A single turn carries every row of the set below to another of its rows. Some are shown first; where does it send the rows asked next?
Q25: [ 11   0   8  -1 -14   9   9 -18 -13   0   6  -5 -20 -20 -14   9  11 -12
  22   4]
Q23: [ 26 -11  14   7 -21 -16  15  -7   4 -23  -1 -13   8   2  -8  -6  18  10
  18 -25]
Q237: [  2  -4  14  -2 -26  18 -17 -21   0  -8  17  11  -8  -8  -7  21  14 -13
  23 -10]
Q107: [  9  -1  12  10 -17 -12  -2  -4   1 -22  11  -3  13   4  -8  -6   9  12
  28 -40]
Q251: [  9  -6   3  16 -27  20   5 -24   7 -20  14 -10 -29 -18 -14   6  22   5
  24  -6]
Q873: [  9   2  -2  -1 -10  12   2 -19  -9  -2   5  -1 -21 -14  -7   7  23 -12
  25   7]
Q147: [  7 -14  -9   3 -25   1   0 -27  24 -15   7 -22  -6   5  12   1   6 -13
   5 -38]
Q300: [ 12  -6  -4   6  -5 -13  -9 -24  -2   6   9 -13  -4   9   5  -8 -14  -2
  26 -34]
Q242: [ 25   4 -12   2  -6   3   3 -13  33   3   1 -27  -5 -12   6   7   7   4
  13 -25]
Q303: [  2   3  -5  -8  -4  12   0  -5  16   3   9 -16  -9   9   5 -12 -10  -6
  14 -29]
Q952: [  0  -1   5   3 -24  23 -20 -19   4 -11  21  10 -14  -6  -5  11  21  -6
  27 -11]
Q499: [ 14   1  13   0   0 -13   4  -3   2 -13  -9  -3  16   4  -3   6  19   8
  25 -25]
Q61: [ 34 -21   8   5 -26  -5 -10 -25  24  -5   9 -14  -1  14   8   1   0   5
  14 -27]
Q331: [ 19  -8   7   9   6   0   4 -20  20  -1 -12 -22 -10   7   2  11  -5  18
  23 -25]
Q720: [  9  -5  13  16 -29  19   3 -23   8 -17  16  -9 -22 -24 -18  18  12   7
  25 -13]

Q952 -> Q873
Q25 -> Q720
Where do these go?
Q300 -> Q331
Q23 -> Q107
Q303 -> Q242

A single turn carries every row of the set below to another of its rows. Some are shown first; where does it send the rows asked next?
Q543: [ 15 -10   4   6  -6   1 -25   4   5 -11 -15  15  24 -20  32  -2   3 -12
  -5 -38 -14  31   3  25 -24   1  -6  -1]
Q434: [  8  16  12   9   2   8  -1   2  -7  -4  -1   5  18  -9  12 -34  -1 -13
 -14   1 -14  28  14   2 -10  -8   8  10]
Q640: [ -3  -9 -11   7  -3  10 -27   9 -21   1 -11   1  14   4  22  33  -2   7
 -11 -14 -10  33  14  32 -21  -6   4  14]
Q312: [ 16  19  23   4 -10   4  10  -7 -20  -4  11 -11  20  -4  16  -4  -3   1
  11   5  -6  32  13  46  -7  -6  -9  -7]
Q49: [  8  24  -1   4 -23  -3  16   3  -5   5  -6  -5  13 -12  26  11  -5   5
  -9   5   1  28   7  13  -5 -29  -2   8]
Q903: [ 14  13 -17   7  -3  -5  12   7  10   4   7  -2  26 -12  33   3 -11  11
 -10  -1  -1  24 -11  15  -4 -10  -1   9]
Q181: [  1  16  -5   4 -10  -8  14   0   2  -2  -5 -11  24 -19  35   3  -1   7
  -1   4  -1  15   8  23   8 -16   2  11]
Q541: [ 14  22   4   7 -10   1  11   6   4   8 -15  -5  23 -16  29   8   1  -1
  -8   8   2  14   8  14  -9 -22   2  19]
Q59: [ 25  -2  -4  22 -20   4 -23  16 -12   4  10  -4  22  -3   5   3  -1 -13
  -3 -20 -11  43  17   4  -6  -4 -16 -18]
Q855: [ 20   7  12  -8   1   9   7  -1 -20  10  12  -9  20   4  10 -14  -4   5
  15   7  -5  36   7  28 -20  -4 -13  -6]
Q129: [  3   9   0  17   8  -1  -4 -13   0   3  17  10  13   2  12 -24   3   2
  -8 -12 -13  26  10   9   1  -5  16   8]
Q781: [ 21  21  20   5   0   9   8   0 -15  12   9  -1  19  -2  10  10  -1   6
  16   6  -8  27  19  43  -9 -10  -8   5]
Q924: [ 14  -3   1   4 -14   1 -20  14   7 -17 -17   7  29 -15  36  -3 -11 -19
 -12 -29 -18  31  12  36 -19 -14   4   6]
Q216: [ 13  25  -5  -1 -12   4  10  11  -1   7  -9   9  21  -8  35  -2 -15  23
  -6   2  -4  26  11  16 -15 -19  -3   7]
Q545: [  4 -17 -12  13  -3  10 -27   5 -10   5 -19  -3  11   9  21  19  -2   7
  -9 -16  -4  41   9  29 -26 -12  -6  15]
Q645: [ 13  13  15  -6   4  -4   4 -12 -21  12   6  -7  18  -9   9   9  -6   1
  12   8 -11  25   4  40   6  -6  -2   5]
Q243: [ 12 -11  -2  23 -16   1 -34  17  -2  12  11 -12  34  -3   6   8  -1  -8
   1 -19 -11  40  13  14  -7 -10 -11 -11]
Q708: [ 14  -9  10  10  -8   7 -25  21   0  -4 -12   8  25 -27  35  -1   1 -16
  -5 -31 -19  29  -2  35 -16  -1   1   0]
Q833: [  5  11  18  12   5   1  11  -1  -3   0   6  -3  16  -8   4 -22  13 -11
   5 -15  -9  13  21   9  -7 -10   3   6]
Q398: [ 12  -7  -6  18 -15  -1 -32   9 -15  -1  16  -3  35  -5   5  13   5  -4
   7 -25  -8  36  20  16  -9   3  -3 -16]
Q274: [ 23  -1   3   5 -13   8 -17   8  -1 -15 -20   5  19 -17  44  -9   3 -14
 -12 -28 -16  27   6  33 -22   0  -4  -3]
Q173: [ -3  14   5   7   1  -6  10  -4  -6  -3  13   2   9 -12   5 -14   8 -11
   0 -11 -18  26  19  17  12 -14   8  12]
Q262: [ -4  15  21   8   2  -3   8 -12 -11  -5  -4  -3   9  -8   7 -20  -2  -8
 -10 -13 -13  14  13   8  -5 -13   5   5]
Q523: [ -5 -16   0   5  -6   6 -31  11  -9  14 -12   0   7  12  25  16   1  10
  -7 -22  -9  30  16  33 -22 -10   0  15]
Q486: [  7  -9  -3   7  -1  10 -25   1 -19  10 -20  -7   5  19  19  15 -10  12
 -13 -16 -11  29  17  27 -23  -8  -9   7]
Q585: [ 19 -14   5  13 -23  -5 -31  12 -14   6   7   0  24  -2   5  -1  -3 -21
   5 -18  -2  41  18   9  -5  -5  -1 -12]
Q507: [ 15   5  11  -2   9  11   1  -8 -14   8  20   5  15  -1  26   3  -3   2
   7  10 -10  36  -5  39  -6   8  -4   3]
Q108: [ -4 -21  -1   6  -3  12 -18  11 -19   6 -17  -4  12  10  24  21 -19   9
   2 -15  -7  30  19  30 -18 -10  -8   1]
Q730: [ 12  -8  -4   4  -5   0 -23   7  -3 -15 -14   2  31 -25  28   4   6 -19
  -9 -34 -15  24  -2  27 -23  -2   9   2]
Q447: [ 18  -8   1  28 -14   2 -34  16 -10   0   8   1  30  -4   7   8  -4  -4
   0 -18  -4  46  16  17  -7   6 -16  -9]

Q545 -> Q543
Q855 -> Q216
Where do these go?
Q781 -> Q541
Q585 -> Q108
Q181 -> Q173
Q903 -> Q129
Q274 -> Q59
Q640 -> Q730
Q523 -> Q708
Q49 -> Q262

A single turn carries every row of the set below to another of its rows. Some are shown first; where does it send the rows asked next?
Q602: [  2  -2  -5  -7 -18  -6   3  -8   0 -12  15   4   0  -4  23  15  14]
Q96: [-11 -24   7   8   9  -7  22 -17  -8  16   4  -6 -20  -4   2   7  11]
Q457: [-22  -4  -3  -4  17   1   7 -24  -9   0   7 -12  10 -21   8  12   6]
Q890: [-10 -16   5  16   7   0  19 -24  -5  18   8   0 -18  -5   3   7   8]
Q383: [-10 -23  15  -1  15  -9  27 -11  -7  12   6  -3 -15  -3   8   7  15]
Q706: [ 10   5 -10 -14 -10   7   2   4   7  12   4 -30  -7   7  14   6  17]
Q621: [ -9  -9   9   9   6   0  15 -27  -2  16  12  10 -18  -7  11   8   9]
Q895: [  8 -18 -13  -8   7   1   1  -4  11  10  -1 -17 -26  16   3 -11   8]
Q865: [ -6 -12  19  -4  14  -6  26 -17  -2  12  10   0 -13  -3  16   5  20]
Q446: [ -6  -6  16  -2  10  -3  17 -26   0  14  13   6 -17  -6  17   6  17]
Q749: [-15 -16  23  -6   4  12  14   0  -1   2  -8   0   0  16  -5   2  22]
Q411: [  2  -7 -15 -11   4   5 -22  -2   6  14 -10 -11  -8  -9   4  14  16]
Q317: [ -9  -3  25 -15  -1   8   5 -15   1   5  -6  -5 -11  15   0  -2  29]
Q81: [  4 -23  -1 -14  16  -3   1   9   7  -4   6   6 -17  12   7 -11  -3]
Q380: [  9  -8 -11 -22  -9   2 -13   8  -6   1   6   3  -9  -1  16   9   1]
Q660: [ -9   5  -9 -10   9  14 -14 -16   4   4  -3  -3   9  20  20  -4   1]
Q100: [ -2   1  -2   2   1  11  12  23   7   1  13 -13  11   4   8   8   1]
Q653: [  6   3   9  -9  16 -10 -22   1  -3  -3   0 -18 -11 -10  -3  -5  10]
Q812: [  4   4   0  -8   7   0  -4  -9  23   6  12 -12 -28  10   8 -13   7]
Q273: [-15 -11  -2  -8  19  -1   9 -24 -18  -2   3 -13  12 -17   9   8   8]
Q455: [-17  -8  12   6  -8  12   0 -16   1  11  -7  -9 -17  12 -15   2  17]
Q650: [ 18  -1   2   5  20   8  -7  -3 -12   3  -6 -21   7   5   0  -8  15]
Q252: [-17  -1  18   9  -3  20   2 -15   1   5   0  10  -4  12  -8   2  12]
Q854: [ -4  -4  -1  -8  -6  -9 -10  19  -1  -5  12 -10 -14  -8   0   5  -9]
Q629: [ -3 -16  -4   8 -14 -16   8   4 -10 -17  11 -13  -5  -4   2   9   5]
Q599: [-18  -8  -7   2  12  -1 -16  -4  -6  -3  -4 -14  -2  15  -3  -9 -15]
Q529: [ -1  11  -4   6  12  15  -6   1  18  13   0 -21   7  -5   4   9  19]
Q304: [ -9   0 -12  -2   6   7 -22 -20  -5   3  -5 -11  -3  18   7 -10  -7]
Q792: [  6   0  -9  13 -18   3   7 -14  -7 -10  15  -1   5   3  15   9  10]
Q745: [-15  -3  23 -12  -4   8  -6 -15   1   1   0  15 -14   7  -1   2  16]
Q472: [-21 -22  15  -5  -3   4   2  -2  -3   4 -10   0 -15   9 -14   6  14]
Q990: [ -8   6   9   2  21   3 -11  15  11  -3   8  -1   7 -13   2   6   4]
Q176: [-22  -6   0  -2  17  -1  -3   6   4  -2  -4 -27   5  18   0  -8  -5]
Q526: [-14  -3   1  -7  19  -2   9 -28 -15  -2   5 -20   9 -17   9   5  11]
Q933: [  5  -6 -10  14 -20  -8   3 -14 -11 -10  10 -17  -9   0   4   6   9]
Q773: [  2 -12 -14  10  10  17  12   0  18  10   6  -5  -7  19   4  -6   0]
Q225: [ 15   2  -4   5   0  16   3   6 -12  -3  12   0  10  10  10  -3  -4]
Q851: [ 14  10  -2   2  -7   2  -6  -3  -8   3  10 -31 -13   6   0  -8   3]
Q889: [  2   0   1  -9 -15 -12  12  -4   4 -11  12 -19  -3   0  21  11  24]
Q323: [  8  -2   6   0  20   9  12   2  15  -1  13  -5  -6  19  11 -17   4]
Q798: [-18   0  -4 -24  12   4 -11  -2  12   1  -3  -5   7  15  22   2   4]
Q316: [-19  -2   0  -9  17  -5   3 -27 -11  -1   7 -16   4 -22   9   8   8]
Q148: [-17 -12  -7 -10  14  -3   5 -27 -15   2   1 -17   5 -19   8  11  10]
Q366: [-21  -2   0 -20  14  -4  -6   4  13   1  -5 -27   1  15  12  -3   6]
Q886: [ -7 -11  -9  -3   7   5  -5   3  22   4  12  11 -19   5   6  -2  -7]
Q593: [ -2  -8   3   5  -8 -10  21   8  -2 -15  12 -19   7   2  11   9  16]
Q881: [  8 -17 -10  -2  16  11 -12   6 -10   3  -8   6  11  -2   4   7   6]
Q892: [-18  -6  -7  -3  15   3   9 -28 -10   4   3 -20   9 -18   8  12  10]

Q933 -> Q792
Q749 -> Q472
Q529 -> Q990
Where do these go?
Q854 -> Q851
Q798 -> Q366
Q457 -> Q316
Q96 -> Q890
Q812 -> Q323

